In the rows, zero is written as 128.
The same turns and mirrors carry the whole set onto itself, and each row onto the other rows of its family. Which rows share a family with each named row? Give them in list order.
These 16 rows form 4 families of 4 rows each.
S: [151 114 138 138 133 141 121 128 140 136 149]
C: [139 135 159 174 120 121 108 110 156 163 126]
M: [143 108 130 159 139 145 127 116 146 131 157]
B: [142 113 151 182 116 121 115  92 158 149 133]
X: [122 149 142 169 105 136 117  99 143 158 128]
H: [136 136 162 163 114 125  98 101 144 165 128]
F: [118 125 158 176 122 129 114  92 156 165 140]
K: [141 112 146 131 132 141 132 106 157 136 160]
E: [126 151 153 168 117 148 111  93 138 157 129]
W: [138 133 125 133 115 150 130 105 135 139 152]
N: [128 113 145 185 119 126 105 101 151 151 135]
R: [120 132 159 169 107 135 121  94 155 168 133]
J: [137 131 140 131 120 157 120 102 130 132 144]
T: [148 130 132 129 132 137 122 119 138 137 151]
Z: [149 116 134 156 140 133 131 112 156 122 148]
G: [136 125 150 132 136 155 133 112 151 138 157]

The rest of the family of N: M, X, W
The rest of the family of Z: B, E, J
The rest of the family of G: C, H, K

The same turns and mirrors carry the whole set onto itself, and each row onto the other rows of its family. Which rows share a family with each named row? Give them in list order.
These 16 rows form 4 families of 4 rows each.
fuzo: [124 113 117 135 138 136 121 142 160 121 109 116 122 127 134]
godu: [144 118 126 124 107 135 146 140 116 140 128 142 126 123 165]
Tisu: [130 143 161 118 138 129 135 127 126 141 124 153 129 122 139]
vazuk: [112 118 125 135 112 136 108 114 139 120 135 133 125 129 113]
zup: [121 139 142 119 145 140 144 137 122 134 108 152 142 116 128]
Dagap: [127 125 124 147 139 125 123 140 151 109 102 125 136 125 142]
Mivi: [122 113 121 128 118 125 108 115 126 118 130 139 120 133 108]
Fova: [135 126 113 143 145 131 122 132 149 130 105 117 127 127 152]
bezuv: [145 110 139 126 111 134 138 132 125 147 125 144 129 129 167]
dar: [137 109 117 132 140 123 124 147 148 116 109 120 115 126 129]
vakop: [124 112 114 134 114 150 113 117 126 119 135 152 137 123 118]
dob: [112 135 145 108 144 135 142 120 111 126 115 136 136 121 129]
viri: [141 114 132 126  97 136 134 142 118 127 120 123 123 113 156]
lala: [127 124 125 136 118 141 116 108 134 129 146 145 127 110 116]
fefu: [139 115 133 141  93 127 138 134 118 135 120 135 139 121 157]
Labis: [122 150 147 118 139 127 144 129 114 132 123 149 133 121 142]

The rest of the family of Labis: fuzo, godu, vazuk
The rest of the family of lala: Fova, dob, viri
The rest of the family of fefu: zup, Dagap, vakop

The same turns and mirrors carry the whole set onto itself, and each row onto the other rows of its family. Which rows share a family with each named row? Give them in list order.
These 32 rows form 4 families of 8 rows each.
tunu: [147 144 134 116 131 121 137 143 137 146 132 147 139 161 157 117 132 114
 145 112 149]
Moro: [145 143 130 105 131 132 134 137 137 141 127 138 145 151 152 109 129 111
 152 112 149]
lokaz: [137 125 154 150 135 155 137 132 120 132 138 137 125 133 128 125 138 141
 150 129 134]
Gug: [127 142 122 136 154 110 146 129 136 116 122 126 120 129 105 125 139 129
 130 110 113]
pum: [133 129 130 129 156 115 153 134 122 116 112 125 117 134 110 124 136 136
 129 103 117]
Kos: [129 119 119 116 145  84 118 139 133 137 117 128 137 128 149 117 136 103
 117 116 125]
pino: [142 120 129 123 147 129 129 133 131 135 110 126 133 140 151 108 142 106
  98 102 127]
suruf: [146 132 134 117 140 133 140 135 139 149 128 151 143 160 147 116 133 106
 148 109 143]
Deri: [140 114 130 123 141 130 128 133 129 131 105 118 130 139 150 117 132 100
 112 101 118]
nekiz: [123 137 139 129 138 119 123 132 116 136 139 140 143 133 122 131 114 152
 159 134 135]
Biles: [133 144 134 130 133 118 125 136 118 142 136 132 142 134 119 118 123 156
 155 137 148]
bures: [131 135 133 128 158 104 144 127 124 125 114 120 119 135 103 124 137 132
 129 117 115]
muk: [135 119 129 120 142 127 130 131 137 135 111 123 127 136 148 119 146 100
 101 103 126]
gofab: [134 116 131 142 133 124 118 133 129 149 145 138 141 144 171 126 140 114
 140 134 146]
fuz: [148 136 133 113 141 125 137 143 130 151 130 149 144 161 155 114 127 120
 148 114 146]
fura: [136 120 129 135 116 132 114 140 131 141 146 141 148 138 168 122 135 115
 139 127 146]
sovos: [136 128 113 125 151  86 121 130 140 134 127 127 143 132 148 116 140 107
 111 119 132]
pid: [118 119 130 141 145 122 116 124 111 123 122 114 130 114 115 132 137 134
 117 127 115]
zonis: [136 109 123 130 144 131 120 130 126 134 117 124 123 141 151 114 142 102
 100 104 123]
bino: [134 126 109 110 145  85 122 130 134 135 122 130 142 140 145 115 130 111
 116 109 124]
vidi: [139 135 141 145 130 152 141 129 119 127 143 134 127 146 121 128 139 141
 150 125 133]
Depud: [121 123 130 142 143 109 117 124 112 121 127 116 128 112 127 125 130 146
 114 129 118]
Rab: [135 133 145 148 137 148 144 126 123 131 143 140 125 144 120 119 144 144
 150 126 131]
tigo: [130 146 141 129 137 110 136 132 125 135 137 142 146 133 123 129 122 151
 162 131 137]
zuga: [136 123 133 131 124 125 107 127 133 150 146 142 151 139 165 116 132 115
 136 135 142]
dafet: [125 129 142 151 134 149 144 128 126 131 140 136 120 142 130 135 138 135
 158 122 129]
golu: [132 127 129 134 159 102 149 131 127 124 116 131 118 133 106 124 136 135
 127 115 111]
Ture: [130 143 136 137 137 115 123 137 112 133 144 137 143 139 122 130 120 148
 162 136 135]
nales: [118 122 135 139 143 123 116 122 116 120 117 116 132 113 118 124 129 140
 110 119 117]
Sena: [127 115 134 147 140 117 117 133 111 131 114 111 128 121 117 128 124 142
 114 126 119]
Nur: [135 118 132 134 121 133 115 126 135 137 150 141 147 141 168 115 140 115
 140 126 144]
mem: [132 115 116 118 146  85 121 132 138 128 125 134 140 132 155 120 130 107
 117 117 123]

The rest of the family of tigo: lokaz, pum, suruf, zonis, bino, Depud, zuga
The rest of the family of Ture: tunu, Kos, bures, muk, fura, pid, vidi

The same turns and mirrors carry the whole set onto itself, and each row onto the other rows of its family. Which rows share a family with each named row? Give them in list order.
These 32 rows form 4 families of 8 rows each.
Kula: [123 139 131 109 131 129 114 146 137 139 146 121]
Gifem: [116 136 121 112 109 138 119 113 140  98 122 120]
gil: [106 122 108 101 148 141 121 121 134 119 127 127]
dadar: [106 136 114 130 125 112 104 121 118 128 144 122]
fogin: [117 132 127 110 142 126 116 105 121 127 108 103]
zupev: [142 132 132 129 128 133 106 124 116 104 136 124]
mub: [103 140 124 106 144 142 115 126 130 132 120 110]
Zav: [140 123 138 125 116 131 136 107 156 134 141 122]
loka: [140 132 132 115 126 122 104 111 135 100 119 116]
vovis: [123 158 127 112 121 126 110 122 135 120 126 109]
Zefo: [110 132 125 102 129 117 117 121 136 109 115 100]
gel: [134 122 135 124 139 125 133 118 112 150 137 110]
tade: [116 133 121 112 139 112 106 130 125 134 141 106]
Buled: [119 118 127 123 117 131 125 115 152 118 107 152]
bas: [111 103 118 131 134 115 133 127 127 150 135 131]
vetib: [120 108 123 135 125 136 146 130 130 135 121 148]
bipe: [ 99 109 127 143 125 117 122 118 131 144 116 124]
zasas: [135 101 130 135 121 122 131 109 138 117 114 144]
ref: [134 107 145 143 127 135 124 122 128 121 109 125]
Lero: [117 120 129 113 156 125 131 133 121 143 127 116]
daso: [134 118 131 134 104 137 143 111 139 123 138 142]
zeli: [110 115 117 122 119 125 133 137 140 139 139 149]
namuv: [115 119 112 117 113 122 126  99 121 102 116 122]
Zus: [122 117 118 107 113 138 130 125 148 104 141 112]
fase: [131 144 143 109 128 134 108 126 149 117 113 122]
nerev: [140 136 129 127 116 134 125 110 137 105 113 143]
gimin: [138 114 129 130 134 119 145 114 124 136 140 146]
fumag: [123 129 125 118 150 136 129 103 143 150 128 138]
feb: [104 129 122 120 131 128 130 143 127 150 135 113]
Rusev: [122 126 134 128 141 140 138 123 129 157 138 134]
seb: [132 109 120 130 110 119 144 113 116 124 144 130]
bazam: [130 127 125 121 107 113 130 102 141 102 129 131]

The rest of the family of bazam: vovis, Zefo, vetib, Lero, nerev, gimin, feb
The rest of the family of loka: Gifem, mub, tade, bas, zasas, daso, Rusev
The rest of the family of Buled: Kula, fogin, gel, zeli, namuv, fase, seb

